In the rows, zero is written as 128.
One turn sends every row of this set to another row. A few are shown first. Where does it send the rows asked after them?
q996: [ 97 101 120 119  97 162 142 123  81 120 132 152 103  91 129  98 136 146
 187 120]
q562: [ 98 117 104 132  87 116 135 159 124 119 143 137 167 145 147 126 121 115
 114 138]
q777: [ 79  80 136 129 105 152 117 111  91 133 106 104 110 123 116 132 143 121
 177 104]
q645: [116 129 112 133  87 122 144 146 119 123 147 117 167 152 157 122 114 114
 131 150]
q480: [ 96  90 117 129 107 174 121 113  90 137  99 128 144 122 113 160 128 129
 171  83]
q710: [118  85 116 119 115 146 112 124  80 138 137 136 106  86 156  94 136 138
 161 150]
q615: [109 105 134 120 107 152 127 124  69 120 147 136 113  98 150  94 132 162
 158 133]
q537: [138 138 102 128  97 121 131 142 105 138 152 113 145 144 137 140 140 101
 114 128]
q133: [124 135  98 128  91 109 122 132 132 143 131 124 148 143 128 137 135  95
 111 129]
q129: [ 89  81 140 108 114 169 110 134  91 134  98 138 133 128 114 137 141 109
 162  93]
q871: [131 137 118  95 123 159 124  96 118 125  87 113 130 103 160 102 117 140
 175 128]
q504: [107 127 105 139  89 122 142 156 116 128 158 128 160 151 149 116 117 128
 131 145]
q764: [122 138  69 138 108 156 136 137 132 132 132 120 160 132 145 137 130 113
 110 140]
q779: [109 116 111 142  83 109 152 162 122 127 142 133 164 142 155 127 122 109
 144 135]
q598: [106 105 107  90 127 145 140 117 140 116  82 122 123 108 127 126 108 143
 194 127]
q138: [129 145  97 125 102 124 139 138 126 136 138 126 146 137 129 141 133  92
 106 112]
q211: [ 93  99 113 109 122 147 120 116 145 144  96 152 122 116 134 101 135 129
 204 130]
q177: [141 129  88 134  88 113 131 140 118 139 136 115 138 133 125 151 145  97
 125 120]
q100: [109  93 121 103 100 183 120 112  90 132  99 139 128 112 110 129 151 129
 178  88]
q74: [123 138  94 133  82 118 138 127 124 130 151 127 145 150 126 134 138  96
 118 119]
q901: [105  75 133  97 118 156 107 140  83 120 108 124 148 100 129 112 145 116
 150  88]
q241: [108 136  76 138 112 134 130 147 128 134 128 123 156 121 153 131 124 110
 102 149]
q804: [ 80  94 132  99 124 163 112 132 109 123  91 119 146 122 114 128 142 133
 163  78]
q455: [118 125 107 100 125 173 139 112 119 135  87 139 123  93 140 102 129 139
 197 118]
q105: [126 140  97 128  94 124 129 138 110 138 143 111 151 152 128 141 140  97
 115 110]
q667: [113 119 116 138  86 127 142 152 126 139 152 143 162 151 143 127 120 116
 120 140]
q23: [ 98 106 110 143 108 136 145 129  83 126 146 140 100  89 113 117 113 156
 178 118]
q179: [112 135  78 135  99 147 141 139 134 118 129 122 157 125 149 135 110 114
 107 148]
q299: [121 137  83 128 110 146 136 149 118 118 131  98 170 128 146 134 120 110
 110 138]
q951: [ 94  95 117 117 128 135 135 148 107 111 122 117 101  96 122  98 124 164
 184 130]
q774: [ 88  94 113 128 119 153 114 129  80 136 144 138  94  99 130 116 145 163
 158 132]
q637: [113 106 106 101 148 156 122 124 119 137  79 120 107 119 157 139 145 139
 184 118]
q590: [ 91  92 115 131 110 154 124 135  87 122 136 142  90  89 123 101 119 144
 165 152]
q575: [116 126  72 146 109 147 140 156 128 132 122 108 168 114 149 136 122 115
 120 145]
q572: [119 146  71 128 110 145 134 142 129 123 123 105 162 133 155 133 116 117
 117 142]
q472: [ 86  85 116 105 135 163 130 130  87 134 107 129 121 110 118 156 147 122
 162  85]
q612: [125 108 118  88 112 137 113 101 123 118  81 115 130  97 155  99 119 113
 179 125]
q849: [124 130 103 111 137 145 143 119 128 139  88 142 128 110 150 130 108 149
 200 114]
q841: [ 76  80  96 109 115 173 110 122 120 112  97 139 127 103 111 132 147 123
 173 103]
q576: [ 92  91 124 132 117 141 138 115  96 153 140 134  92 101 122 113 125 144
 185 144]
q233: [115 101 142  97 105 167 110 114  83 119 107 117 145 120 122 124 144 131
 149  80]
q460: [123 127 109  90 136 144 127 119 133 125  77 135 106 105 140 115 116 120
 184 127]
q27: [ 85 103 101 122 124 140 123 126 104 134 134 153  87  89 121 109 154 124
 177 113]
q977: [104 130 111 101 119 134 125  96 134 128  90 122 103 109 150 108 121 139
 192 133]
q827: [104 131 100 136  96 130 153 157 131 123 149 138 169 145 151 116 119 118
 127 132]

q996 turns into q100
q598 turns into q576
q764 turns into q827
And these:
q133 turns into q241
q871 turns into q615
q774 turns into q804
q841 turns into q211
q177 turns into q575
q901 turns into q612
q849 turns into q23
q105 turns into q572
q299 turns into q645
q777 turns into q637
q138 turns into q179
q460 turns into q590

One turn sends every row of this set to another row. A few are shown first. Where does it send the rows asked after them?
q510: [108 124 119  85  96 154 158 140 165 159 142 146 110]
q744: [144 129 141 137 119 133 134 133 128 173 135 168 108]
q152: [157 112 126 119 109  92 176 120 156 122 126 109 125]
q359: [124 127 110  88  68 123 116 175 138 135 106 143 118]
q505: [133 101 145 131  94 103 145 152 135 140 107  80 125]
q423: [150 118 135 122 102 102 101 172 118 141 111 151 116]
q631: [167  92 138 105 118 104 160 148 139 173 163 106 133]
q473: [103 132 118  83  93 145 157 139 162 159 141 143 109]
q312: [144 140 109 117  72 152 139 136 133 164 114 163 117]
q610: [143 109 146 113  91 100 118 162 131 152 119  78 128]
q864: [172 120 128 101 102  91 157 120 158 138 141  95 131]
q62: [176  93 136 124 106 106 127 172 111 171 137 135 132]
q825: [114 113 140 120 133 113 174 132 157 140 139 144 107]
q278: [155 124  99  77  77 125 162 129 170 131 130 126 128]
q756: [129 124 136  96 134 109 161 126 162 150 160 143 109]
q201: [150 130 109 117  75 158 135 140 136 161 113 165 118]
q583: [136 106 135 133 102  97 124 172 123 123  96 139 118]
q933: [127 116 112  88  71 130 113 179 141 134 105 138 120]
q644: [154 134  97  79  71 118 161 128 165 133 128 124 126]
q209: [138 115 120  98  60 144 140 147 148 158 115  87 133]
q978: [131 126 120 100  58 138 138 147 142 162 114  88 128]
q32: [149  94 142 115 127 114 137 170 122 177 155 155 120]
q793: [139 119 138 155 114 129 149 137 126 153 114 162 109]
q91: [171  98 129 105 129 103 160 147 139 164 164 152 126]
q697: [166  85 136  98 110  88 134 176 130 154 145 110 135]

q423 turns into q744
q697 turns into q62
q473 turns into q644
And these:
q825 turns into q152
q510 turns into q278

One turn sends every row of this set to another row. A few are shown first. Where does it send the rows asked after them?
q860: [126 131 119 161 159 155 100 152 152 128 131 148 166]
q677: [112  97 151 139 154 109 168 153 137 142 122 140 143]
q6: [124 110 122 162 110 146 121 117  91 122 123 125 142]
q470: [130 121 121 168 111 134 109 138 110 126 164 143 161]
q485: [136 130 130 151  97 140 117 126 107 121 167 150 144]
q79: [133 126 130 147  97 147 125 110  94 117 141 139 132]
q65: [118 122 117 157 159 165 108 132 135 125  95 130 153]
q200: [122 130 108 140 121 163 104 130 143 103 117 132  91]
q88: [118 103 153 137 150 107 165 158 143 141 141 149 148]
q911: [128 137 130 133 140 175 121 113 127 115  96 137 125]
q558: [122 112 160 125 140 110 171 150 142 137 146 155 135]
q788: [127 140 108 136 116 157 100 139 153 105 145 148  96]
q997: [113 117  99 156 135 158  97 142 145 111 109 123 107]
q663: [119 103 172 130 149 122 164 147 137 130 119 137 140]
q373: [120 106 173 133 150 118 161 157 145 134 134 145 148]
q327: [115 118  95 163 140 150  89 157 155 114 129 133 121]
q251: [153 107 110 153 137 111 106 147 140 101 117 117  98]
q798: [138 153 130 140 140 160 105 142 155 121 157 166 150]
q335: [161 121 117 140 126 112 108 145 144  97 135 131  89]
q468: [116 100 155 130 146 117 174 141 129 136 116 138 130]
q457: [120 112 162 120 139 115 176 140 134 134 130 149 126]
q920: [122 109 177 124 145 124 167 146 138 128 126 142 135]
q674: [138 154 138 124 129 172 119 119 139 113 135 159 125]
q591: [124 107 117 174 119 137 111 132 100 129 137 129 160]
q246: [158 114 114 143 130 113 112 141 138  98 120 121  88]
q853: [160 117 112 150 132 106 103 155 149 101 142 131 100]
q235: [154 110 108 155 139 107 100 158 146 102 130 122 104]
q382: [118 101 171 135 154 119 161 155 141 134 124 138 146]
q608: [124 133 103 151 129 149  91 155 161 112 154 148 114]
q168: [123 110 177 126 145 120 166 150 144 129 135 147 140]

q327 turns into q997
q65 turns into q911
q251 turns into q246
And these:
q485 turns into q470
q558 turns into q88
q168 turns into q373

One turn sends every row of this set to another row. A few are shown first. Where does it send the rows asked after them?
q117: [115  78 167 121 103 132 105 132 186 101 124  81 152 139 131 127 108 123
 127 102 144 114]
q221: [112  70 133 116 126 138  86 111 134 141  85  81 186  92 117 121 112 155
 131 127 130 122]
q330: [133 130 163 116 117 109 131 121 160 114  89 108 169 151 117 153 160 184
 110 127 147 120]
q120: [147 110 144 116 134  98  66 151 113  96  97 122 162 104  87 135  88 152
 136 124 155  89]
q474: [118 104 168 127 130 113 125 104 166 130  83  98 163 113 144 143 146 187
 121 112 150 125]
q244: [161 113 137 116  91 129 131 128 153 144  94 102 181 136  87 150 116 136
 120 116 127  92]
q314: [110 105 148 125 136 122  95 164 132 102 132 129 147 129 124  86 113 162
 131 142 104 144]
q735: [117  69 184 106 157 134 140 125 144 109 135 126 143 132  99 104  85 160
 113 137 142 112]
q383: [139  81 182 112 133 100 127 162 140  94 151  80 139 139  99 122 105 161
 129 129 130 114]
q892: [142 110 127 103 101 142  93  97 135 130 104 140 160 143 101 100 138 160
  82 107 152 116]
q555: [117  66 149 116  95 156 112 123 143 113 107  74 172 120 123 137 105 130
 148 130 151 136]
q497: [152  96 164 111 112 137 141 127 148 129 109 105 206 138 100 107 122 138
  93 106 114 112]
q770: [128 124 159 111 119 154 120 103 132 141 126 128 157 129  72 119  86 158
 142 151 148 138]
q121: [128 108 143 126 146 132 123 168 123  97 130 122 163 130 100 111 108 156
 133 166 107 129]
q799: [131 109 151  96 124 107 148 136 131 107 115 120 148 148 119 148 100 151
 170 141 166  96]
q685: [110 124 181 111 113 131 113  90 175 136 114 103 166 145 121 132 141 171
 129  93 129 121]
q272: [110  71 177 131 141 117 117 114 144  84 107  92 150 138 120 166 148 173
 122 119 151 116]
q930: [142 141 176 108 117 112 135 128 152 116 127 141 141 162 127 112 105 153
 127  99 143 136]
q658: [116 102 140 103  88 145 109  94 177 141 109 123 179 153  94 119 123 170
 133 108 147 134]
q389: [143 100 161 118 164  81  97 152 129 101 129 101 170 105 103  94 108 156
 101 123 144 103]
q415: [129  76 156 135 142 111 140 108 148 122  87 101 180 125 103 176 137 169
 130 117 155 120]
q131: [116  83 174 125  96  93  86 130 158 113  99 109 167 124 135 127 123 132
 124  77 138  86]
q45: [135 118 171 146 127  98 109 165 122  97 139 144 142 128  99 116 118 137
 115 132 115  97]
q868: [136  82 144 127 153 119 130 100 116 103 112  99 183 117 106 132 152 156
  93 134 166 104]
q267: [137 117 130 133 122 128  99 153 103 112 119 145 168 119  81 112 105 157
 140 153 106 116]
q451: [148 113 153 140  88 104  96 124 139 124  75 114 181 112 111 160 121 135
 135  95 145  91]
q844: [108 118 155 118 114 141  99  82 149 129 120  87 164 132 109 125 153 189
 127 133 135 140]
q552: [133  89 121 111  88 148  94  81 138 139 107 128 154 125 114 116 118 150
 128  96 165 113]
q641: [133 125 154 151 127  94  98 154 117 117 121 142 155 115  94 117 125 171
 132 136  95 111]
q128: [110  96 135 139 138 104  76 160 111  96 125 133 145 111 125 103 109 140
 139 142 135 128]
q831: [125 126 157 130  95 114 101 163 125 110 146 136 129 141 103 116 114 131
 141 143 124 114]
q184: [163 119 156 103 101 127 105 153 138 104 138 122 160 145  91  84  94 151
 109 113 138 145]
q791: [134  80 156 123 139 127 147 100 140 103 124  95 180 131 112 152 133 131
 127 118 174  90]
q592: [129 114 184 121 103  93  66 141 137  97 129 122 162 128 105  93 107 177
 137  91 123 130]
q942: [120 100 124 123 123 110  80 107 137 103 105 144 149 112 109 125  80 166
 171 119 168 104]
q988: [121  73 160 102 139 139 122 111 150  99 103 130 190 128 117 118 116 131
  98 115 179  87]
q888: [112 101 141 116  85 123  72  99 163 109 106 128 149 158 103 133 136 178
 134  94 144 122]
q365: [152 104 147 108 107 149  87 139 108 107 130 102 138 115  82 122  79 140
 136 142 156 126]
q630: [131  94 158 132 144 132  99 114 154 126  93  95 206 100 115 101 117 154
  93 105 118 126]
q83: [141 113 149 125 160  82 107 113 127 131 119 150 152 123 104 103 103 145
 103  92 151 101]
q961: [128 123 165 114 111  97  79 134 106 133 108  92 165  96 109 113 118 187
 151 136 131 137]
q939: [154 115 154  98 106 100 129 167 122 123 105  94 154 138  95 146 111 179
 150 146 131 126]
q628: [109  72 151 100 121 166  81  92 121 100 121 119 151 137 100 119 119 140
 107 119 160  99]
q401: [107  83 182 136 136  98 107 114 145 101 114 133 153 114 129 103 103 198
 146 107 136 141]
q955: [125  78 154 108 127 145  87  92 127 125  94 145 168 126 102 130 112 135
 103  82 156  92]
q730: [127 118 158 131 143  84 126 104 102 151 106 123 178 108  91 133 120 173
 150 135 148 125]
q934: [131  85 140 106 120 118 106 119 131  84  99 136 178 150  96 146 132 136
 112 118 180  75]
q18: [114 116 142 141 117  96  96 164 119 108 131 115 133 120 117 132 120 142
 160 157 134 122]

q934 turns into q888
q451 turns into q131
And these:
q961 turns into q389
q641 turns into q45
q415 turns into q955
q730 turns into q83

One turn sends every row of this set to another row. A few are shown first. Where does it send the rows asked after them?
q772: [120 130 162 146 176 125 114  98 144 113 157 131 126 147 129 136 125  85
 145 196 140 122  83  94]
q369: [140 151 176 119 156 133 151 105 120 138 160 128 112 169  98  75  95 100
 159 156 138 120 159 103]
q51: [132 180 163 132 153 111 122 130 146 147 186 125  68 125 137 140  72 107
 146 162 140 109 111 127]
q298: [138 161 149 137 182 130 118 134 115 144 178 170  84 119  89 113 163  92
 166 169 130 133 131 100]
q36: [132 160 144 128 182 134 112 132  97 163 181 168  84 132  95 123 151  99
 157 177 140 142 127  97]
q34: [142 171 175 138 151 123 107 128 155 124 187 118  81 129 130 136  73 118
 150 149 144 115 119 136]
q172: [136 153 169 121 164 136 147 102 123 151 157 137 116 164  95  66  95 107
 159 163 149 117 158  97]
q70: [144 146 181 106 146 130 123 126 120 158 127 177  76  96 104 103  92 146
 121 157 156 132 124 124]
q548: [164 121 163 117 174 123 109 105 137 125 171 136  89 150  88 122 127 142
 119 159 147 171  96 117]
q162: [114 128 153 130 143 147 146 122 136 155 167 183 131 139 120 102 136  89
 129 180 154 172  95  89]
q695: [170 124 164 127 172 131 102  92 142 124 148 131  86 155  97 125 125 126
 130 167 144 164  89 123]
q914: [163 141 166 130 161 123  92  90 134 123 160 138 100 163  97 114 127 123
 113 151 149 163  88 126]
q266: [137 142 114 131 122 106 152 115 146 129 144 154 123 139 142  99  79 124
 121 169 118 134 124 128]
q224: [139 172 170 151 150 104 120 117 155 140 187 119  74 112 137 133  78 113
 161 154 141 119 121 126]
q815: [129 137 139 140 186 109  98 140 151 138 179 162 133  91 103 123 135 117
 129 151 118 164 115 120]
q204: [135 178 167 135 152 114 117 119 152 137 187 122  70 129 148 138  75 110
 148 162 151 117 119 119]
q438: [116 141 161 132 156 142 130 136 116 146 157 159 142  90 101 126  61  86
 176 145 123 144 119 108]
q119: [159 146 185 104 147 126 119 131 123 151 132 171  90  92 109 101  85 129
 107 163 162 136 116 126]
q711: [126 136 180 131 165 141 147 101 130 147 152 125 106 155 102  73  98 113
 166 168 145 115 159  98]
q794: [113 149 164 129 166 132 110 140 109 144 147 153 142  99 101 127  63  76
 166 145 125 141 131 111]
q781: [135 130 118 135 114 129 145 109 143 113 147 159 123 137 130 100  77 133
 126 154 117 128 114 125]
q660: [147 145 142 140 185 121  91 126 160 142 170 168 133 107 107 130 133 119
 129 138 118 165 116 133]
q388: [134 146 179 120 146 138 159 108 131 152 158 140 111 163 102  79  93 108
 177 171 156 120 147  93]
q965: [135 120 123 131 122 128 141 114 145 125 136 143 129 139 147 107  72 132
 132 178 126 128 113 127]
q300: [137 130 111 135 112 116 143 117 142 130 149 155 126 143 140 102  77 116
 126 168 117 126 120 117]
q41: [115 145 164 117 167 138 117 135 109 143 142 148 151  97 113 120  67  80
 162 145 117 132 126 109]
q990: [151 150 189  92 144 131 121 133 130 159 131 166  84  95 106  94  84 123
 117 163 156 145 116 117]
q163: [157 157 179 111 145 118 114 136 129 147 129 169  90  86 102  86  95 136
 127 160 155 142 132 133]
q186: [121 129 168 145 173 125 136  96 157 128 158 147 127 149 128 150 125  90
 156 181 142 121  75  97]
q414: [153 155 141 139 178  91  89 124 152 147 169 176 135 106 106 134 133 113
 133 154 121 159 118 119]
q587: [105 156 152 131 153 135 121 144 101 156 147 162 139 100 107 123  75  90
 178 142 125 129 127 117]
q282: [114 157 154 131 178 127 120 131 105 140 183 158  83 125  86 102 162  97
 159 163 140 130 116  90]
q891: [110 135 142 136 141 145 151 111 124 157 150 181 114 137 123  99 148  93
 143 167 150 173  93 100]
q754: [119 123 163 138 180 106 125  96 143 128 166 130 123 148 127 157 124 107
 155 176 138 124  80  92]
q803: [112 126 147 129 136 121 151 105 128 149 155 173 128 134 118  97 143 102
 138 163 151 171  80  88]

q204 turns into q300
q34 turns into q965
And these:
q282 turns into q815
q891 turns into q298
q224 turns into q781
q36 turns into q414
q369 turns into q41

